Each path below is one point turned by a fixed rotation once a step. After each direction that follows a path, write how fast that rotation turns it, in degrees each step (0 if it stays still).
Each turn is a multiple of 5 degrees from 10 to 175, or 0.
Each row of a path follows its step; steps can be skipped.
Rotation 1:
step 0: [  1  19  -1   6  -3  12  12 -13 -33  20 -16   2  17  -1 -15  13  -5  -5
   7   3  18  -3   9  -4  13  -6  12 -23   4   9   4  -3   1 -18  -8   3
 -10 -10   9   0  -6  23   9   7  -6  21   6]
step 2: [  1  10   4 -29 -11   3  13  -1  21   3  16 -13   7   0 -25  11  17   1
  19  13 -10  11 -11 -20   8   2  26 -16 -10   0  10  -3  14   6  11   4
  10  10  -8   3  11   9  -2  -5  -8  -5   0]
step 3: [ -2  11   3   5  -3  17   6  12   3  17  -6  32   6 -18 -11   8  12   1
  22  -1   1  -4  -1  11   2   1 -11  13  20   3   7 -24 -13 -18  12 -19
 -15   7  -2  13  -1  10   7  17   2  12   5]
step 4: [ -1 -11 -10  15 -15  15   2 -15   5  -9   2 -12 -18  -1  16  18  13   2
 -11   0   3   5   0  -5 -22   5  21   6  22   2   3  -8 -15  10  -2  10
  23  14   7  17   0  -3 -10   7 -21   9  18]
step 5: [  7  -7   9 -32  -6  -6   2   5  -5   3   4   0  14 -19  -2  18  14 -13
   0   0 -16   9  -8   5  11  11   8 -22   6  -6 -14  -3 -10 -18  -5  -4
  15  -1 -12  -9 -11 -16 -21  -7  20   7  19]
step 6: [ 13  10  37  10  11   6  -5  -5  20  -8  -6  17  -7  -1  -3   2  -3  -9
  -2  -8 -12   7   9  -4 -18  -9   4  24  -7  13  -5 -15  -9 -16  -6 -26
   1  -3  -7  -3  16  -3  10  -4  -5  -6  21]
step 7: [-13   0  -2  14  -1 -11  13  -4   2   3  -7 -10   2   2  17  16   0 -10
  -3  -7 -12  30  -2   5  -3   8   1  -4   8   3   7  -5   3  15  22  24
   6 -19  17 -17  20   8   5   9   6  16  26]
step 8: [ -2   5   8   1   7 -19  -4  -2 -14  -2  -5  -6   7 -14  -6  25  22   0
 -24 -29  13   3 -11   5  23 -12   5   3   1  -3 -28  -7   2 -18  -3  -9
   7  -9   7  -1 -13  -5   9   8   4 -12 -10]
step 11: [-19  -8   2  21   4   5 -10  -2   6 -10 -10  15   2  -3  -8   8  34   8
  -1  -2 -12  -5 -12  -4  -1 -16   3  -9  13  -8  -8  10   5 -15  10   5
   5   5 -15  -5  10  -2  17  14 -23  -8 -31]
[ 3 -2  7  4  1  1  1 -3  5  1  3  2  6 -1  0 -9  1  1  4  4  1 -2 -2 -1
 -3  3 -2  0 -3  0 -1 -4 -3  1  7  1 -2 -2  5 -1 -1  6  6  4  0  4  3] => 100
[ 2 -2  7  0  4 -2  3 -6 -6  4  4  0  0  3  3 -6  3 -3  1 -1  4 -2  4  0
 -4  3  4 -5 -2 -1  2  2  2 -3 -1 -4  1  2 -2  0 -2 -8 -6 -4  0  1  0] => 85
[-1 -2  2  2 -2 -1  1  6  1 -1  3 -3  0  9  3  4 -3 -3  0  7 -1  1 -3  3
 -5 -1  4  1 -4  1 -1 -2  3  2 -1 -2  7  1  0 -3  1  5 -4  1 -3  6 -6] => 145
[-4  5  2  3  5  0 -3  3 -1 -6 -4  3  4  4  0 -7 -3 -3  2 -1  0  3  1  1
 -2 -6  2  2  4  0  0  1 -7 -6 -2 -1  0  6  3  4 -1 -1 -2  4 -3 -3 -1] => 135
[-3  0 -3 -5  1  2 -4 -3 -3  2  0 -1  0  4  3 -1  3  5  6  5  1 -1  1 -1
  6 -2  5  1  3 -6 -3 -2  4  1  5 -3 -6  6 -3  2  1  1  3  0 -5  2 -3] => 40
Rotation 2:
step 0: [  3  17  17  13   6  27  14  13  25  -5   1  11 -10  12   5  -4   8  -3
   3  -5   6   5  14   6   0 -17  13   5   6  20   0 -22  -1  24 -15   2
 -20   2  13  10  -9 -10  -2   1  -4   6   4]
step 1: [-20  14  16   4   4  26  23   3  13   2  -2   4   3  11 -17 -11   3  -4
 -17   6  -1   6 -12  21  -7  -2  19  -5   4  10  -8   6   4  16  10  -6
  19   2  -1  -2   0  -3 -24 -14   7  19  13]
step 2: [-12  -5   0  -9 -11  11  19   4   6  28  -2  -1   3  12   1  -6  16 -11
 -11   1   3  17   4   8   8 -10  14 -13   4  -4  23  -2  12 -18  -7 -21
   8   3   6 -18  -1  16  -4 -10  21   1  20]
step 3: [  9  -1   8   4  -7  -9  15   7   2 -15  -7  10  -7   4 -10 -12  13  -8
  -1 -16  17   1   3   2  14 -23  13   5 -17   7  28   5  12   3 -23  -7
   9  -5   0  -8  -7 -13  26  -7  12   0  21]
step 4: [ -7  31  20  11   0 -15   8   8  -1 -13  -7  -1  -9  13   0   7   8  -8
  -3  -6  13   3  -9   7   5 -16  -4  12 -10  11   6 -24 -23  13  -2 -25
   9  -1  18   5   1  -6   6  -1   8  19   6]
step 5: [-18  -1  27  13   0  -3  -3   3   1  12  -9  -6   0  18  -7  20  -1 -11
 -34  -7  17   3 -11   0   3  11  10  -3  -3  -2  14 -11   7  21  14   4
  -3   9  15   7   9   8 -10 -11  13  10  10]
step 7: [ -1   3   0  11  10  -3  14  17  21   0  -1  -7 -26  -2  14  -5  10  -3
  -9   1  11 -11  12  12   0  -3  13   1  22   5  16 -19   4  15 -17 -12
 -10  -2  -1   5 -24 -12  22   1  -7  -4  18]
step 9: [ -3   0  17  10   6  21  19  -6  -5  21   8  -6   4   0   9   9   9  -6
  -4  -7  18  16 -14  -4  -7  -6  32 -14  18  -4   1  -3  -1  -7  -2  -8
  13   1  16   4  13  13  -5   1  24   8  12]
step 10: [ -2   1  22   5  -4  15  14  -6  -3  10  -7   5  16  -8   0 -22   5  -2
  -5  -8  22  14   8  -3   9   1  20   5   0   4  27   0  -2  11 -20   6
  15  -5 -11  -8  -2  14  24  -8   3 -11  19]
[-2 -4 -1 -6  6 -3  4 -2 -5 -1  0  2  0  1  5 -3  3 -5 -1 -2  0  3  2 -1
  7  0  0 -6  3 -3  4  0  0  0 -1  3  0  5 -9  0  0  5 -1 -1  0  0 -1] => 95
[-3 -2  2  2 -5 -6 -2  0 -4  2  4  2  1  2  2 -2 -3 -4 -4 -3  5 -4 -1 -6
  7  2 -4  6 -6 -3  2  1 -1  0  0 -7  1  0  1 -4 -2 -4 -3  1 -1  3 -2] => 45
[  1  -2   0   5   1   2   1 -10  -2   2   3  -3   1   4  -5   5  -3  -4
  -4  -2  -6   4  -6   6  -2  -2  -2   1   1  -6  -1  -1   1   1   5  -3
   1   4  -1   0  -5   2  -3   1   3  -2  -2] => 100
[ 5  5  2  0  1  0  4 -5  3  1  2 -1 -7  4  1 -4  1  3  1 -4 -1 -5 -2 -4
  0 -3 -3 -5 -5  1 -4 -5 -1  1  6  1 -3  3 -2  2 -1 -2  4 -1 -5  7  1] => 95
[ 1 -2 -6  0  1 -1  0  0  4 -4 -2 -4 -4  7 -3 -3 -1  4 -1  4  6 -3 -1  3
  1  1 -3 -2 -1 -5  0 -2  1 -6 -5  0  2  4  0 -8 -4 -1  4  3  1 -6  0] => 85
[-2  0 -2  0  3  4 -3 -2  0 -4  3 -1  5  1 -4 -1  0  3  1  0  0 -4  2 -8
  1 -7 -1 -1  7 -1  1  3 -6  6 -4 -3  6  3  0  5 -4 -2  2  2 -1  1  4] => 115
Rotation 3:
step 1: [ 16   0 -14 -17  15  -1  -2   6   6   4   4  -2  -4 -12  15 -17 -18  -8
 -18   8   4 -21   0  -5   7   1  12  23   7  13  -5  25  -3  -3   8  -1
  12  19   1 -15   9  -2   0   7 -10   1  -5]
step 3: [ 13   6 -15 -15   4   1  -8  -7  -4   0  -8 -10  -8  -6  11  -3  -5 -18
 -21  -5  -8 -17   3 -21  -2   5  21   8  -3  11  20   9  -1 -14   7  -4
  14   4   2  -6  -2 -26  -5   5 -12  14  13]
step 4: [ 11 -10 -17  -8   9 -21  -8  -2  -5  -6  -8  14   0   0  15 -14   8 -11
  -8  -2  10   4  -5 -14   7  21   6  11   5  25   8   4  -2  -8   7   8
  -3  -6 -11  18  -4 -10   4  20  -5  10  20]
step 5: [ 18   2 -20  -6   0  -2 -11  -2 -13  -4   2   0  -3  -3  22  -4 -10  22
 -19   5  -2 -25  -5 -19 -13  16   6  -5  -8  20  13  -2   9  -9   8   3
  14 -12   2   9   1  -8   1   3  -2  -3  18]
step 6: [ 17  -5 -25  -4   7   5 -18  -1 -16  -5  -5  13  15  15  12 -15  13  -5
  -4  -9   9 -15  -9 -10  25   9   8   5   0  18  -5  -4  15  -8   8  -6
   0 -13  -2  13  -3   2   4  -8  -5  -4  11]
step 7: [  8   3 -22 -13  19  -2  -9   1  -3   5   8   1  -8  -3  21 -10  -3   3
 -20   3   2 -28  -9 -13   9  11  -3   2   4  11  10  27  15   7   3  -2
   7  -8  -1   0  11  19   8  -5   3 -10   1]
step 8: [  4 -10 -22 -13   5   2  -3  13  -6  -2   0  13  28   5  11 -18   3   6
  -8 -11  -3 -16  -3   2  16  14   6   8  -5  15   3  13   6  -6  20   0
  -8   1   4  -8   3   1  12   4 -16 -11 -23]
step 9: [  2   5  -7 -31  15   3  -6  -9   5  13   1 -12  -2   7   9  -7   7  -7
 -14   0 -14 -15 -12 -16  14  21  13   7  -5   6  11  27   7  -1   5  -6
  10  -1   9  -9   0 -13  -1  -6  -9  -4 -14]
step 11: [ 17  -7  -1 -37  -1 -18   1  -3   2   3  -6 -14   1  -7   7 -13  -3   6
 -16  17  -6  -9 -15 -12  -7  15   8   5  -9  20  11   2  -1   0  11   7
  11  -6  11   0 -13 -13  -6   9 -12  -5   4]
[ 0  1 -3  0  1  6  1  4  3  1  1  1  1 -2 -1  1  1  3  6  2  1  1  1  2
  1 -1  2  2 -1  4 -2 13  1 -5 -1 -4 -3 -1  4 -1  3  5 -3 -5 -1 -2 -6] => 45
[ 3  4  0  2  2 -1  8 -1  2  0 -5  0  3  1  2  6  1  2  5 -1 -7  5  1 -4
  4  2 -1  2  2  6  8 -3  1  1 -1  0  6  1  0  0  3  0 -5  5  0  0 -1] => 55
[ 0 -1 -3 -5  1  3  1  1  7  1  0  3  1  9 -2  2 -4 -2  1 -3 -2 -4  1  5
 -2  6  0  6  4 -4  0 -2 -1  3  1  3  4  3 -2 -4  2  4  3 -4  2  0 -4] => 45
[ 4  2  7 -2  5 11  5  0 -4 -3 -1  2  6 -5  0  5 -1 -4 -1  1  5 -4  0  2
  2  3 -2 -1  2  1 -2 -1 -4 -3  0  5 -1 -2  0  0 -2  0  4  1 -4  2  1] => 160
[ 1  2  6 -4 -6 -3  0  3  2 -3  2 -4 -2  4  4  2  0 -3 -3 -1  0  2  4  4
 -3 -2  0  4 -1  4 -1  2 -2 -7  1  0  2  8  2  5 -1  5 -2 -1 -5  4  5] => 35
[-4  5 -6  3 -5  5  2  0  2 -4  4  0 -3 -4 -1  3 -2  4 -6 -6 -3 -2  1 -3
 -4  1 -2 -4 -3  3  7 -3  2 -2 -2  2 -6  4 -3 -1 -3  4  5 -1  0  0 -1] => 145
